0: np.array([43, 51, 52, 57, 75, 45, 42, 22, 75, 31, 77, 47, 25])
1: np.array([58, 45, 39, 15, 61, 49, 57, 54, 51, 47, 40, 58, 43])
2: np.array([49, 58, 46, 44, 49, 43, 58, 55, 52, 58, 44, 48, 57])
3: np.array([43, 69, 74, 73, 29, 45, 47, 26, 56, 40, 58, 38, 43])
4: np.array([50, 52, 45, 35, 68, 45, 56, 59, 49, 51, 40, 56, 51])
5: np.array([74, 67, 38, 22, 36, 45, 71, 66, 63, 66, 39, 76, 63])
6: np.array([38, 45, 54, 60, 22, 58, 33, 45, 57, 51, 44, 49, 54])
7: np.array([54, 99, 48, 26, 68, 43, 61, 37, 51, 51, 34, 56, 76])
8: np.array([53, 50, 41, 25, 16, 58, 60, 72, 90, 51, 38, 87, 89])
9: np.array([56, 45, 41, 23, 26, 54, 52, 99, 52, 62, 37, 68, 84])
10: np.array([54, 69, 41, 20, 53, 43, 47, 54, 60, 55, 43, 62, 56])
11: np.array([47, 45, 54, 45, 48, 50, 45, 39, 42, 46, 58, 43, 46])
12: np.array([57, 28, 43, 31, 57, 59, 65, 59, 36, 66, 39, 51, 45])
13: np.array([51, 49, 50, 39, 39, 46, 51, 44, 53, 44, 42, 52, 58])
14: np.array([53, 46, 40, 34, 36, 46, 44, 50, 51, 62, 54, 54, 47])
15: np.array([46, 43, 57, 37, 24, 53, 46, 33, 51, 46, 62, 42, 45])
16: np.array([55, 34, 38, 19, 27, 60, 51, 68, 45, 53, 47, 59, 51])
17: np.array([50, 50, 55, 35, 18, 52, 41, 49, 53, 42, 39, 46, 56])
18: np.array([59, 61, 39, 20, 75, 40, 60, 54, 59, 56, 45, 49, 46])
19: np.array([54, 47, 40, 21, 52, 54, 57, 68, 43, 44, 30, 63, 58])
20: np.array([49, 45, 42, 26, 95, 47, 38, 36, 58, 25, 43, 43, 36])
21: np.array([40, 57, 90, 99, 33, 48, 40, 19, 46, 37, 67, 32, 43])
22: np.array([57, 33, 40, 26, 70, 56, 42, 78, 37, 57, 38, 51, 47])
23: np.array([43, 45, 63, 36, 21, 52, 39, 45, 54, 42, 55, 44, 57])
24: np.array([54, 55, 36, 20, 64, 48, 38, 60, 52, 58, 44, 56, 43])
25: np.array([47, 42, 47, 38, 40, 57, 61, 45, 36, 61, 50, 46, 64])
26: np.array([44, 99, 57, 57, 47, 40, 42, 30, 72, 43, 46, 44, 69])
27: np.array([44, 46, 57, 79, 31, 50, 47, 29, 65, 65, 56, 51, 50])
28: np.array([39, 35, 66, 81, 34, 56, 28, 39, 32, 48, 60, 35, 39])
29: np.array([35, 59, 79, 99, 23, 46, 34, 26, 44, 50, 74, 29, 41])
30: np.array([44, 39, 48, 63, 52, 54, 34, 45, 44, 41, 48, 56, 32])
31: np.array([48, 28, 51, 66, 34, 57, 37, 62, 36, 65, 57, 40, 36])
32: np.array([60, 36, 42, 32, 26, 51, 70, 61, 43, 65, 53, 42, 53])
33: np.array([54, 42, 50, 45, 45, 49, 47, 33, 39, 70, 75, 41, 33])
34: np.array([45, 41, 49, 32, 25, 49, 29, 52, 71, 37, 48, 55, 58])
35: np.array([40, 80, 81, 95, 58, 41, 63, 18, 45, 45, 65, 43, 47])

np.array([55, 37, 43, 27, 19, 54, 63, 63, 50, 47, 37, 66, 65]) --> 16 19
np.array([59, 33, 40, 24, 83, 58, 41, 82, 29, 65, 37, 49, 49]) --> 22 12
np.array([46, 41, 47, 39, 99, 35, 42, 29, 55, 31, 55, 43, 24]) --> 20 0
np.array([42, 49, 51, 65, 99, 44, 40, 21, 64, 30, 78, 43, 23]) --> 0 20
np.array([49, 26, 40, 19, 54, 57, 36, 50, 63, 32, 50, 46, 29]) --> 1 24
np.array([45, 33, 42, 56, 38, 50, 40, 58, 41, 57, 55, 43, 38]) --> 31 30
np.array([57, 32, 38, 25, 41, 57, 49, 89, 61, 54, 40, 61, 42]) --> 16 19
np.array([48, 42, 50, 41, 50, 46, 44, 48, 44, 40, 51, 47, 39]) --> 11 13
np.array([51, 59, 47, 46, 72, 42, 50, 38, 71, 33, 63, 60, 39]) --> 0 4
np.array([45, 29, 44, 64, 53, 57, 29, 37, 45, 29, 52, 39, 28]) --> 30 11
np.array([45, 28, 53, 79, 33, 59, 30, 63, 34, 69, 60, 33, 34]) --> 31 28
np.array([40, 49, 57, 88, 99, 49, 37, 23, 38, 40, 74, 36, 33]) --> 0 35
np.array([46, 40, 55, 39, 55, 49, 46, 32, 52, 40, 61, 42, 38]) --> 11 15
np.array([50, 51, 47, 41, 30, 47, 54, 48, 52, 45, 44, 54, 51]) --> 13 17
np.array([40, 57, 53, 71, 27, 53, 27, 49, 40, 65, 49, 52, 57]) --> 6 27
np.array([49, 45, 53, 39, 59, 48, 51, 37, 45, 43, 64, 41, 38]) --> 11 33
np.array([47, 45, 48, 37, 49, 54, 69, 32, 36, 60, 54, 44, 64]) --> 25 11
np.array([72, 54, 40, 19, 39, 53, 89, 45, 48, 74, 44, 60, 83]) --> 5 32
np.array([61, 65, 46, 27, 45, 42, 60, 38, 72, 57, 40, 63, 63]) --> 10 13
np.array([58, 38, 39, 21, 20, 53, 68, 70, 52, 52, 37, 66, 69]) --> 16 9
np.array([52, 48, 42, 41, 21, 56, 73, 52, 56, 79, 51, 55, 49]) --> 32 14
np.array([44, 88, 74, 55, 31, 48, 62, 28, 46, 65, 48, 46, 83]) --> 26 3
np.array([47, 36, 52, 69, 38, 57, 45, 44, 40, 64, 52, 39, 34]) --> 31 28
np.array([50, 78, 61, 65, 34, 48, 53, 35, 59, 52, 58, 45, 55]) --> 3 26
np.array([40, 99, 76, 86, 54, 39, 42, 24, 76, 45, 44, 45, 77]) --> 26 35
np.array([67, 41, 36, 13, 26, 51, 74, 99, 50, 99, 46, 73, 91]) --> 9 5
np.array([38, 35, 55, 99, 19, 56, 30, 41, 39, 49, 43, 42, 44]) --> 28 6
np.array([51, 36, 39, 18, 24, 60, 37, 94, 57, 28, 33, 57, 51]) --> 16 19
np.array([46, 28, 43, 54, 29, 68, 27, 56, 30, 52, 46, 37, 29]) --> 31 30
np.array([46, 35, 47, 74, 40, 49, 38, 42, 49, 32, 44, 45, 40]) --> 30 6
np.array([48, 49, 47, 30, 28, 48, 33, 50, 67, 45, 46, 56, 59]) --> 34 17
np.array([55, 41, 39, 44, 99, 48, 38, 30, 32, 34, 48, 35, 23]) --> 20 30
np.array([49, 52, 43, 28, 97, 44, 46, 33, 60, 32, 46, 46, 36]) --> 20 18
np.array([62, 48, 34, 17, 44, 61, 61, 91, 54, 67, 35, 75, 70]) --> 9 19
np.array([52, 40, 48, 33, 54, 52, 48, 50, 47, 42, 58, 47, 39]) --> 11 14
np.array([76, 95, 37, 14, 49, 36, 83, 92, 67, 82, 37, 98, 89]) --> 5 9
np.array([68, 50, 37, 23, 99, 42, 74, 52, 58, 50, 51, 59, 37]) --> 18 1
np.array([40, 35, 65, 81, 31, 56, 25, 44, 33, 54, 59, 37, 38]) --> 28 31
np.array([46, 50, 54, 64, 30, 57, 44, 41, 50, 46, 47, 46, 47]) --> 6 11
np.array([60, 34, 40, 25, 21, 68, 44, 87, 48, 85, 45, 55, 51]) --> 16 32
np.array([41, 50, 59, 85, 57, 48, 43, 23, 69, 35, 73, 43, 32]) --> 0 3
np.array([49, 36, 45, 39, 99, 39, 40, 46, 57, 28, 52, 53, 22]) --> 20 0
np.array([40, 77, 55, 72, 94, 39, 39, 20, 58, 39, 76, 40, 31]) --> 0 35
np.array([41, 92, 70, 83, 19, 49, 45, 26, 60, 57, 65, 44, 57]) --> 3 29
np.array([44, 29, 49, 75, 36, 56, 32, 63, 35, 66, 58, 37, 35]) --> 31 28
np.array([41, 47, 49, 77, 99, 45, 36, 21, 38, 35, 77, 37, 22]) --> 0 30
np.array([45, 47, 43, 36, 99, 42, 29, 22, 32, 24, 43, 31, 24]) --> 20 0
np.array([59, 46, 40, 22, 33, 52, 53, 99, 54, 56, 40, 65, 69]) --> 9 16
np.array([70, 47, 32, 10, 47, 51, 57, 99, 59, 54, 29, 81, 83]) --> 9 5
np.array([49, 39, 47, 32, 50, 45, 47, 51, 45, 41, 55, 49, 35]) --> 11 14
np.array([52, 22, 39, 24, 27, 67, 52, 58, 37, 60, 53, 53, 43]) --> 16 32
np.array([55, 99, 44, 25, 61, 46, 57, 54, 57, 49, 35, 60, 67]) --> 7 10
np.array([47, 38, 36, 27, 32, 63, 32, 71, 39, 47, 46, 48, 38]) --> 16 14
np.array([38, 53, 74, 99, 23, 48, 37, 33, 42, 63, 69, 32, 43]) --> 29 21
np.array([51, 64, 42, 35, 99, 39, 39, 48, 65, 33, 52, 61, 42]) --> 20 18
np.array([46, 36, 48, 32, 91, 39, 32, 29, 45, 27, 54, 35, 29]) --> 20 0
np.array([43, 39, 52, 43, 99, 59, 35, 30, 25, 29, 35, 27, 32]) --> 20 30
np.array([46, 43, 53, 95, 38, 52, 50, 28, 51, 50, 57, 48, 40]) --> 27 28
np.array([54, 45, 42, 44, 65, 43, 66, 43, 53, 42, 45, 50, 40]) --> 4 2
np.array([44, 53, 47, 42, 99, 46, 31, 26, 37, 30, 45, 34, 37]) --> 20 11
